which system made each run
pulid, trace 1 (11 x 20)
[[-15 -35  10 -28 -30   3 -22  12   2   4  -3  -5 -10  -7 -12  11  25 -20
   33  -7]
 [  6 -42 -18 -15   7   3 -11 -13  14  -2  28  33 -16  -9   9  23 -11  16
    2 -22]
 [-11  -7 -30  27 -13  27  -7  19  10 -12  21 -15  26  13  11   0   7  42
   -9  -7]
 [ -5   1  12   3  31  21 -11  39 -18  36  16 -21   3   7   9 -11   6 -14
  -26   2]
 [-18   2  25   6  25 -32 -10 -24  32  -8   8 -22 -16   5  10   8   3 -20
  -29  27]
 [-28  -3   9 -15 -30 -16 -28  18  10 -27 -20 -12  -2  -4 -20   2  25 -18
   41  -4]
 [ 16 -30 -24 -30  -3  -9  -9  -2   8  28  15  49 -24  -9   1  17   4  -7
   15 -26]
 [  6 -18 -51  16 -17  26   5 -23  14 -19  29 -14  21  10  10  21 -13  38
   -9   3]
 [ -7   2   8  10  20  46  -9  40 -45  15  12 -34   7   0   3 -27  19  25
  -11  -7]
 [-10 -12  52  11  41 -17   9 -11  26  26  -1   5 -13   7  30   1  -1 -24
  -46  27]
 [-37  18  23   2 -10 -34 -17   8  36 -60 -12 -24  20   4 -25  11   2 -30
   25   7]]
rusub, trace 2 (11 x 20)
[[ 43  19 -30  -2  -4  -6  -4 -31  -8   2  31 -22   7  13   8 -18  12  24
   -5   2]
 [ -3  -9  27  -9 -23   6   3 -40 -19  22  -8 -15  -4  -7  27   1 -18 -38
  -25  14]
 [-28  20  23   2  35   6   2 -16 -33 -41 -25  15  -7 -23  -8  -5  10  10
   15 -12]
 [  6  17  10  15 -27  -7  27  29  18  33  -3  22  12   7   0 -24  35  23
   -2 -21]
 [ 18   1  -6  -7   5   0  37  20  18   5  -6   1   4   1 -28  27 -59 -30
   -3  16]
 [ 19  26 -35   1  11 -19 -17 -36   0 -42  29 -29 -11  -5 -14  -8   3  36
    7   0]
 [ 14  -8  22  -2 -51   6 -18 -16 -18  38  -9 -26   7  13  38 -29   8 -19
  -16  15]
 [-19  -9  38 -13  50   8  12 -26 -25 -28 -36  31  -9 -16  -3  17 -15 -25
   14   9]
 [-19  27 -11  23 -10  -2  22   7  18 -13  12  18  23  -3  -8 -12  61  50
   10 -36]
 [ 27  -5  -4  -5 -30  20  35  51   3  60   2  -5   5   4 -10   4 -52 -23
  -25   4]
 [  9  16 -19  -5  47 -39 -13 -39  16 -56  13 -10 -34 -16 -23  18 -46   8
   -4  15]]
zil, trace 3 (11 x 20)
[[-27 -21  28   5   6  11 -27 -16 -26 -27 -14  14 -18 -18  21 -15  15  35
    7 -13]
 [ -5  13 -17   9   0  -7  -5  -7  -2 -13 -36  50  29  19  14   1  18  -4
   27  -4]
 [ 14  33 -37   3  12  -8  24   9  19  18  23   1  21  12 -15  13   1 -15
   -8  -5]
 [  1  -1  11   0 -26  -2   6  17  11  29  24 -37 -18 -10  -6  -4 -22  -7
  -33   3]
 [ -9 -21  28  -5  10   3  -9  -6 -17 -14 -24 -12 -34 -16  -2  -5 -23   4
    1  21]
 [ -4 -10  -1  -1  19  -1 -18 -26  -4 -25 -10  12   2  10   8  -6  41  22
   24   8]
 [ 19   6 -14  -7 -23   5   7  -1  -2   6   4  20  36  16   6   0  13 -12
   20 -18]
 [  4  16  -7   1   9   7  28   8   4   9  26   6   3 -13 -13  17 -30  -7
  -22 -20]
 [-28   6   8  19 -12  -7  -9  14   8   4  -1 -25 -22 -10   5  -9 -11  17
  -32   6]
 [  4  -7  11  -3  11  -7 -18   3 -12   2 -37   0 -16  10   5 -12  -1 -10
   12  33]
 [ 11  -7  -2 -15  23  -7   2 -30   9 -14  11   0   6   7  -4  11  30  -6
   21   8]]
lunos, trace 4 (11 x 20)
[[ 15   0  27  13  11  18  33  -4  -4  24 -13  11  31  20  22  -6   2 -12
  -17  15]
 [ -8  24  34  -6  24  -4  28 -15   0 -15   3 -24   6 -10 -22   6  -2 -29
   -6   9]
 [ -6  34   5   2 -16 -37   2  21  22  -5  -1 -19 -21 -11 -29 -11  -3   3
    0  -4]
 [ 19  -8 -23  -6 -40 -25 -12  -3  18 -10 -15  20 -10   3  -2   4 -39   4
   16   1]
 [ 33  -7 -39   2   5  16   0 -37 -19 -16   5   7   4   8  10  -5  -5  38
   10   7]
 [ 15  -6  13   8 -13  40  29   2 -21  33  12  -7  22   5  18 -18  17  17
  -15  -7]
 [-20  -4  60   1  18  14  32  -6  -6  -8   0   8  11 -16   4   9 -14 -23
  -14 -13]
 [-29  44  17  23  32 -35   0  16  24 -28 -12 -12  -6   0 -17  -9   6  -3
  -12   9]
 [ 20  19 -21  -6 -33 -44 -20  29  28  13 -19  -5  -6  20 -15  -5 -24 -30
   11  19]
 [ 39 -11 -49 -29 -16 -11  -6 -54  -9 -12   6  11 -21  -8  -8  16 -18   4
   27   4]
 [ 12 -13 -31  13 -30  44  14 -13 -29  10  14 -17   1  -7   8 -16  29  67
    1  -9]]
gar, trace 5 (11 x 20)
[[ 15 -35   4 -12 -15   5   9 -29  16  -2  29   1  -6  -8   6  17 -22   8
   -6  -4]
 [ -5   2 -11  20   8  22  -6 -16 -24 -15   8 -10  -1  -6  19  -8 -15  35
  -22  -2]
 [-16  16  21  22  24  -4  -4  12  -6  15 -23  21   3   9  25 -16   2  -7
  -23   5]
 [-23  28  14  -4  16 -16   7   9  12  -7  -3 -19   7  -1 -23   9  14 -36
    4   6]
 [ 15  14 -28 -23 -24  -2  -7  19 -12  10   5  -6  -2  -5 -27  -5  17  -5
   31 -17]
 [ 18 -42  -2 -15 -43  -9   0 -11  22  11  -3  23 -14  -1   8  11 -19   3
   13   2]
 [  0 -24 -12  11  13  15   0 -37   0 -38   8 -19  -5  -2   7  11 -17  38
   -5  18]
 [  7  11   4  26  36  22   1   6 -23  20   2  13  13  15  33 -25  15  28
  -28   0]
 [-28  17  48   5  20  -5  15  18  11  14  -3  -2  13  -1   2   8  -8 -50
  -29  -1]
 [-17  46 -15 -18  -3 -16 -13  21 -16 -19   8 -30 -10 -23 -46  -3   8 -19
   23 -21]
 [ 28  -8 -28 -16 -62 -27 -18  13  13  27 -19  32 -10   9   0 -11   5  -1
   33  -9]]
Raken, trace 6 (11 x 20)
[[ -6   7 -16  -2  17  29  33   1 -31  26 -24  -8 -18 -13 -25  -1  35  11
   11  15]
 [ 14 -15  42  -1   2 -21  36  11  39  22  -2  11 -10   4 -14  -7  26   7
    1   9]
 [ -2  20  31  11   2   0   6  13   6 -51  -4 -20  37   9 -17 -13  -6   5
   20  -2]
 [ 31  41 -13  10   5 -10 -15   3 -23  11  16   4   5   9  19 -36  -4  20
  -17 -16]
 [ 11   4   6   0 -19 -15  19 -49   6   7  -7   4  -5  -2  18  12 -42 -26
  -27  17]
 [-17  11 -17 -11  22  26  12 -23 -44 -20 -23  -9 -14 -24 -26  10  15   2
   24   3]
 [  8 -13   6   7  -9  -8  23   7  18  44 -10  27 -19   2   3 -14  47  29
   -2   1]
 [ -2  -7  40  11   9  -1  28  15  37 -33 -11  -1  33  16 -11  11 -25 -11
    7  17]
 [  1  48 -15  11  27   5 -18  17 -31 -20  28 -30   9  -2  -9 -28  15  24
   -4 -23]
 [ 28   5  10   2 -49 -23   1 -18   7  48   3   2 -10   6  32 -19 -29 -14
  -35   7]
 [ -6   4   2 -21  26   1   7 -39 -23 -45 -30  -3 -11 -16 -23  25 -32 -34
   26  21]]
Raken, trace 7 (11 x 20)
[[ 17   4  -2 -13  23  -9  -2 -19  -6  -9  -5 -15  -5   7 -11   0   6 -14
   14  26]
 [ 10  -3   4  -9 -11   6   7 -25  -7   5  10   5  12   1   6  -5  37   6
   15 -13]
 [  9 -13  20   2  -4  11  24   4   1  -3  -4  31  14  -1   6   1 -16   8
    4 -15]
 [-23  20   0  21  25  -3   3   8   5 -22   5   2  -3 -10  -4   1  -8  18
  -18  -8]
 [ -7  21  -9  19 -17   1  -2  14  -4  24  -7 -28   1   6   6 -15  -4   0
  -24  13]
 [ 22   5   5 -20  11 -15   2  -9  -3  11  -4 -14 -15   2 -13   1 -20 -34
    5  21]
 [  0   2  -4 -18 -12 -10  -3 -36  -7 -21   1  -4  -4 -10 -10  -1  33   3
   29  -7]
 [ 19 -21  -3   3 -19  16  15   2  -2   9 -15  38  13   9  10  -8   6  26
   15  -7]
 [-10  -5  11  19  41   3  17   1  23 -21  11  19   8   1   2  17 -16  16
  -17  -2]
 [-31  26   2  25  -3  20  -2  16 -11   3  11 -39  12  -4   4 -11  10   9
  -29  -3]
 [ 21  13  15 -12  -6 -16  -5  22  -9  41  -9 -13 -21   0  -2 -15 -26 -32
  -17  11]]
pulid, trace 8 (11 x 20)
[[  4  12 -30  -1 -28  -5  10  -6  10  -5  22  -8   1 -10 -15   9  -8  13
    1 -17]
 [  9  -6 -19   0 -12  22  -4  14 -27  23   0 -16 -15  -5   0  -8 -13  14
   -8   5]
 [  5 -11   7  10  34  11  -3 -18 -10   0  -9  -4  -7   9  19  -3  -7   7
  -14  28]
 [-14   9  29   7  13  -3   2  -1   4 -22 -10  -7  21  10   0 -10  27  -2
   13   5]
 [ -1   3  25 -17 -11 -18  10  13  13  15   8  22  -1 -10 -11   3   4 -26
    5 -24]
 [  3   2 -27  -2 -27 -19  -1 -11  20 -10  13   1 -12  -9  -8  17 -35   0
   -6  -7]
 [  3   4 -40   4 -15  16 -22  15 -27   1  -9 -14  -9   1  -3 -11  -2  24
   12   3]
 [ 14 -15  -3   1  30  18   2 -18 -21  29  -6   6  -4  12  23  -3  14   1
  -12  20]
 [-11   0  31  10  21   8  17 -25   8 -32   6 -18  26   5   2   5  16  -2
   -1  11]
 [-18   8  43  -6 -13  -8  10  34   5   0  -1   8  -4 -18 -19 -12  10  -3
    8 -30]
 [  6  -4 -10  -4 -19 -32  -1   8  31  15  -1  26 -17  -2   2  17 -45 -19
  -15  -4]]
sava, trace 9 (11 x 20)
[[  3   3 -12  -8  -4  14   5   9 -28  18 -17  22  -5  -8   3   3 -27 -14
   -1  -8]
 [-26  -7 -11   4  17  -8   5  -9  21  -4   3 -11 -27 -11 -14  19  12   8
  -10  13]
 [  4   0  -7   8 -31  11  -9  20  -2   4 -16 -17  23  20   4 -12   4   1
   11  15]
 [ 12 -19  21 -22  36  10  -5   4 -15   0  13   2 -12  -7  -4   5 -13 -15
    3   1]
 [-23  -1   2  10 -19 -13 -11 -15  28 -25  18  -4  13  -2   9   7  12   8
   -6 -13]
 [ 13   9 -16   2 -11  15  -6  26 -29  23 -14  20   5   3  10 -14 -16   3
    0 -14]
 [-12 -14  -3  -8  28 -11  11 -21  19   9  10   1 -31 -13  -9  26   0 -13
  -17  13]
 [-14  16 -16  15 -37   5 -11   5   1 -19 -14 -29  23  11  -1  -8  11   7
   12  11]
 [ 22 -22  19 -15  28  19  -2  21 -26  26   1   9 -14   0   3 -10  -2  -1
    3   3]
 [-20 -12  13   0  -3 -19   4 -31  40 -31  15   1   8  -1   3  28  -1 -12
   -4   1]
 [  3  28 -27  14 -19  14 -16  34 -29  -4  -7   1  19   5   0 -23  -6  21
    8 -22]]
zil, trace 10 (11 x 20)
[[ 29  -3  -5 -10 -17 -16  12  15  23  15  -4  39  13  14  -1   9 -32 -23
   10  -7]
 [ -4  13 -25   8  23  -3  -2   1  14 -21  36 -32 -10  -7 -16  16 -32  10
  -25   3]
 [ -8 -23  10   4 -22  11 -39  15 -19  27  -4 -25 -16   5  29 -24   8   7
  -16  11]
 [ -3 -26  18 -16  30   6   7 -24  -8 -12 -32  30   2   3   5  23  -8 -32
   19  17]
 [-23   8 -30   3   5   5   4  -3  17 -24  26 -11  16  -3 -23  12  52  23
   20 -19]
 [ 25  -3   1  -7 -48  -1   2  44  -1  43   1  24   4   5   8 -18 -18  -2
    0 -25]
 [  0   1   3   6  41 -16  15 -17  22 -26   4  10 -17 -12  -7  27 -63  -5
  -27  14]
 [-29   5 -22  20  -8   6 -49   6  -7  -9   7 -59  -6  11  11 -19  37  27
   -8  19]
 [ 27 -31  26 -31   0  10  -6   1 -28  43 -32  32   3  14  22  -7   5 -44
   20  10]
 [-21  -3  -7  -9  29  -1  36 -40  32 -49  31   8  11 -20 -31  48  10  -1
   12 -15]
 [ -9  14 -29  15 -64  11 -20  55 -13  20  13 -18   3  -4  -2 -34  20  44
    6 -34]]
lunos, trace 11 (11 x 20)
[[ -9  21 -15   2   8 -14  -3 -41   2 -33  -2 -15   0  -2  -5  16 -18 -13
   -2  15]
 [ 22  20 -18   1 -15  -4  -9  24 -21  19  -8 -22 -19   2 -14 -33   6  22
    6   7]
 [ 14 -33  14 -14 -37  -2  18 -25   7  16  -6  39  -1  -7  15  12 -11  -8
   10  -8]
 [-15   2  -3  17  31  29  15 -21 -12 -49   3 -18  17  -4  -7   5  10  37
    6   7]
 [ 12  16  23  14  -1   2  12  59  10  41  13  -3  14  14   2 -27   3   0
  -22  -9]
 [-11   0  21 -14  -1 -23   3 -41  17 -15  -1  16   2  -8  10  31 -39 -55
  -11   0]
 [ -6  44 -33  12  19 -17 -22  -6 -20 -33 -14 -40 -26  -4 -25 -23  17  31
    8  19]
 [ 34 -21  -5 -15 -62  -9   3  31  10  58 -16  26  -6  14   5 -16   1  -4
   17  -4]
 [  0 -38  -5 -15  17  28  25 -69  -8 -49   6  24  12 -16   4  45 -15   8
   19  -2]
 [ -8  31  -1  39  27  29  12  47 -12   6  26 -41  14   8  -6 -35  37  60
  -26  -5]
 [  3 -18  61 -13 -29 -15   5  28  23  45   1  30  17   5  28   9 -48 -71
  -28 -12]]
rusub, trace 12 (11 x 20)
[[-17  36  21   9 -21 -24 -11   5  -9 -17 -21  -4  -6 -13   2 -17 -27 -10
  -10  -7]
 [ 22  29  -4   1   5 -19  -2   8 -10  -2 -38  15   6  18  -7 -24   9  -2
   25  14]
 [ 21  -8  -6  -8 -13  -6  34 -30  20  12 -11   8   8  11 -10  13  17  -9
   18  20]
 [  4 -10  -4  -3  -8  35  28 -25 -18 -17  13 -21   9 -17 -12  11 -11  18
    4  -3]
 [  8   1  23  12   3   7   6  -8 -13   6  21   0 -14 -12  19 -20 -16  33
  -32 -14]
 [-15  29  29  19  11 -18   0  14  11  -2  -9   3  14   7  13  -8 -23 -22
  -28   3]
 [  5  47 -15  -9  23 -18  -3  10  -8  -4  -6   0   8   6 -20  -8  17 -23
   18  -2]
 [ 20  -1 -11 -24 -43 -19  11 -18   5  19  -5   0 -12  -4 -16   2  18 -17
   23   0]
 [  8 -28  -2  -9 -27  21  13 -25 -14 -25 -19  -3  -2 -11  -6  11 -27  16
   24  11]
 [ 12 -16   7  23  14  20  10 -20 -10 -10   8  10   3   4  27 -16   4  55
  -16   3]
 [-15  11  30  24  19   9  23  10  12  25  12  -4  19   8  22   1  -8 -13
  -50   3]]
gar, trace 13 (11 x 20)
[[-11 -19 -11  -9 -16  12 -23 -14 -13   4  -2   9  10   5  21   6  25  -9
   13  -5]
 [-24 -30  -7  -3  13  14  -5  -8   5  -6   4  20   0  -4   9  27  10   0
    2  -7]
 [-22  -6 -22  15  14  16  -9  21   8  -2  18  -8   6   1   4   9   6  18
  -15  -6]
 [ -5  -3  -2   2  11  -1 -25  31  -1  22   7  -6  -6  11  13  -2 -10 -15
  -19   6]
 [-14   3  13 -13   0 -22 -27  -6   7  -3  10 -23 -16  -5   0   0  12 -25
   -2   3]
 [ -4   1 -15 -15 -26   2 -24 -13 -17  -6  -3  -5   8   2   3  -5  28  -7
   25 -10]
 [ -4 -34  -7 -11  -5   6  -2 -14   7   3  -7  35   2   1  12  20   5  -3
   14  -7]
 [-19 -18 -19  15  15  18   7  -3  16 -15  18  -4   1  -2   1  22  -3  25
  -13   2]
 [ -2   3 -11  17  21  16 -16  31 -13  19   9 -10  -1  10  14 -12  -7  14
  -26   4]
 [-14   6  34  -4  10 -22 -19  11   8  13   2 -11 -10   0   9  -6   0 -37
  -19   6]
 [-14  23  -4 -17 -17 -11 -21  -8 -12 -22   3 -26   3  -8 -16  -4  24 -22
   26 -10]]
sava, trace 14 (11 x 20)
[[-30  17  20   5 -16   8  -3  19 -13  -9  -4 -24   3 -13  -7 -11  10  -1
   -1 -12]
 [ -3 -20  21 -12 -11 -14  -9  20   5  16 -20  27 -17  -4   1  -3   4 -11
   13  -5]
 [  0  -8 -31 -11   2 -16 -15 -15  17 -23  -2  15  -5   3 -10  22  -5  -6
   23   2]
 [ 16  -5 -41   6  -6  20 -12   2 -10   7  19 -16   3   9   4  -7  11  34
   -2   0]
 [ 11 -24  19   0   2  25  18 -18  -8  22   9 -12   6   2  20   8 -20 -13
  -26  15]
 [-40  20  23  18  12   5   3   0  -6 -39 -10 -17  13 -10  -3   4 -14  -4
  -10  -1]
 [-14  14  16   7   1 -12 -12  52   7  24 -11  19  -1   5   0 -20  24   0
    0 -16]
 [ 11  -9 -11 -32  -8 -28  -2  -7  20  13  -1  23 -13  -1 -16  25  -9 -44
   19  -2]
 [  1   3 -50  -7 -17   2 -22 -22 -12 -28  13 -27 -15 -10 -16   4  10  34
   22  -3]
 [ 24 -42   3   8  -9  34   4  -8 -15  36   0  -2  -1  17  36 -14   7  32
  -16  21]
 [-15  -5  27  11  37  19  23 -26   3 -34  -9  -1  29   3  10  26 -38 -25
  -16  18]]

runs to name
trace 15 (2 x 20)
[[ -2  19 -27  20 -20  -3  13   8   9  29 -25  17  17  21   7 -15  48  15
    7   6]
 [ 13 -26   0 -19  -3  31  34   5  -7   2  -6   5  19   0 -18  31 -37 -32
   15   7]]
 | lunos
trace 16 (2 x 20)
[[-28   9  22  16 -18  -7 -22  23  -4  -8 -43  -3   5  10   9 -25  22   5
   10  10]
 [ 14 -18   5 -25  33  -8  -7  16   1  11 -10  41   0  10  -6   9  13 -28
   30  -3]]
 | sava
trace 17 (2 x 20)
[[  2   7  20 -11 -14  19 -25  41 -46  -1  -2 -22  -4 -14  -8 -28 -21  -3
   11 -19]
 [  0   3  31 -11 -16 -50 -24  -6  25 -21  -9  40  -9  -2   7  -8  -6 -12
   16 -19]]
 | gar
trace 18 (2 x 20)
[[-31  32 -23   7  31  14 -15  33 -18 -32 -11  -6  21   1 -19   8  -3 -13
   15  -9]
 [ 27   1 -20 -15 -12 -27  -9  13  11  47  11  10 -31   3  -7 -15  35  10
    4  -6]]
 | rusub
trace 19 (2 x 20)
[[ 23  -6   3   4 -14  -9  -8   5   7  21   7  -7  -6  11  14 -15 -12   8
  -15   8]
 [ -7   1  11  -3  17  -5  -8 -18  -1 -17  -9  -6   8   6   6  10 -12 -28
   -2  18]]
 | rusub
trace 20 (2 x 20)
[[ 12 -15 -40   1   9 -25   1 -10  31  -6   4  31 -36  -7  -8  20 -26  28
   -3   3]
 [ 17  17 -50  23  -7   2  -8  -9   5   8   3 -36   9  25  12  -6  -9  13
  -21  34]]
 | sava
trace 21 (2 x 20)
[[  3  -2   2   8  23  18   0  -7 -22  10   7  -5 -13  -6  12 -13   8  26
  -17   3]
 [-14 -12  36   4 -11   4   3   6   8  16  -9   0   9   7  16  -5  15 -16
  -12   5]]
 | lunos
trace 22 (2 x 20)
[[ 17  -4  12  -7   0   2  16 -21 -13  20  -8  -3 -15  -3   1 -16  25  11
    3  10]
 [-12  -9  33   4  -7   5  32 -10  12 -12  -4   0   8  -9  -7  10 -10  -4
   -3  -1]]
 | rusub
trace 23 (2 x 20)
[[-24  -1  -6   9  13   2   2   3  15 -14   1 -12  -5  -3  -9  17 -12  -4
   -9  12]
 [  8  14 -18   3   9   1 -15  21 -10   9   5 -13  -7   7  -5 -16  15  14
    0   1]]
 | gar
trace 24 (2 x 20)
[[ 13 -24   3  -3 -13  29  12  -9 -33  16 -18  24 -15 -12  13 -11  -6  29
    3  -7]
 [-23 -13  36  25  14  -1  18   1  26 -23 -10  14   5  -1  10   5 -14  19
  -16   6]]
 | gar
trace 25 (2 x 20)
[[ 36   0 -20 -10  -7  29  -9   9 -41  18  -1  -8  20  15   9 -19  -5   0
   13   3]
 [ -4 -13  30   1  29  10  32 -28  12   7  24  20  10  -7  17  21  -4 -12
  -27 -10]]
 | zil
trace 26 (2 x 20)
[[ 15 -32  35  -9   2 -11 -30  -4   1   3  -3  49   1  11  38 -18  14   6
   10 -17]
 [ -2  12 -40   0  19  -4   6 -31   7 -20   6  47  21   0   7  33 -15 -10
    4 -20]]
 | sava
trace 27 (2 x 20)
[[ -7   8   6   8  -2   2  -4  20  15 -23  16 -27  19   6  -8   3 -22  -6
   -7   3]
 [ 15  16 -13  -7  -4  -2 -28   5 -28   7  16 -23 -14  -3   5 -20 -10   2
   -9  -7]]
 | Raken
trace 28 (2 x 20)
[[-23   8   6  -2  -2 -17 -19 -14   2 -10 -20  15   7   6  13   5  15 -25
    9   3]
 [  0  13 -34  -2  -6   6   8  12  -2  11  -6  19  17   7  -8   9   9  -9
   16  -9]]
 | Raken
trace 29 (2 x 20)
[[ 27  20  12   4  23 -10  17 -34 -19  -5  -8 -19 -21  -3  -1 -21  -8  15
  -10  28]
 [  7  20  36   8 -11   6  30 -10 -14  11 -16  -1  18   2   7 -25  23   3
    0  -1]]
 | gar
trace 30 (2 x 20)
[[ 26  -7 -13   7 -16 -25  -5  10  27 -27   1 -12 -21   1 -18  -4 -50  32
    3  17]
 [ 30 -15  -7   7  19  10 -40  -8 -20  -8  16 -28  -2  20  28 -23 -17  25
  -14  24]]
 | zil
trace 31 (2 x 20)
[[-16  32  17  -5 -22  -7   3  18 -21 -11  -8   2  -9 -29 -20 -12 -21  -7
    5 -32]
 [  6  19 -16   1 -30 -35  -8   5  18 -14 -32  25  -7   3 -11  -6 -13   2
   23   0]]
 | gar
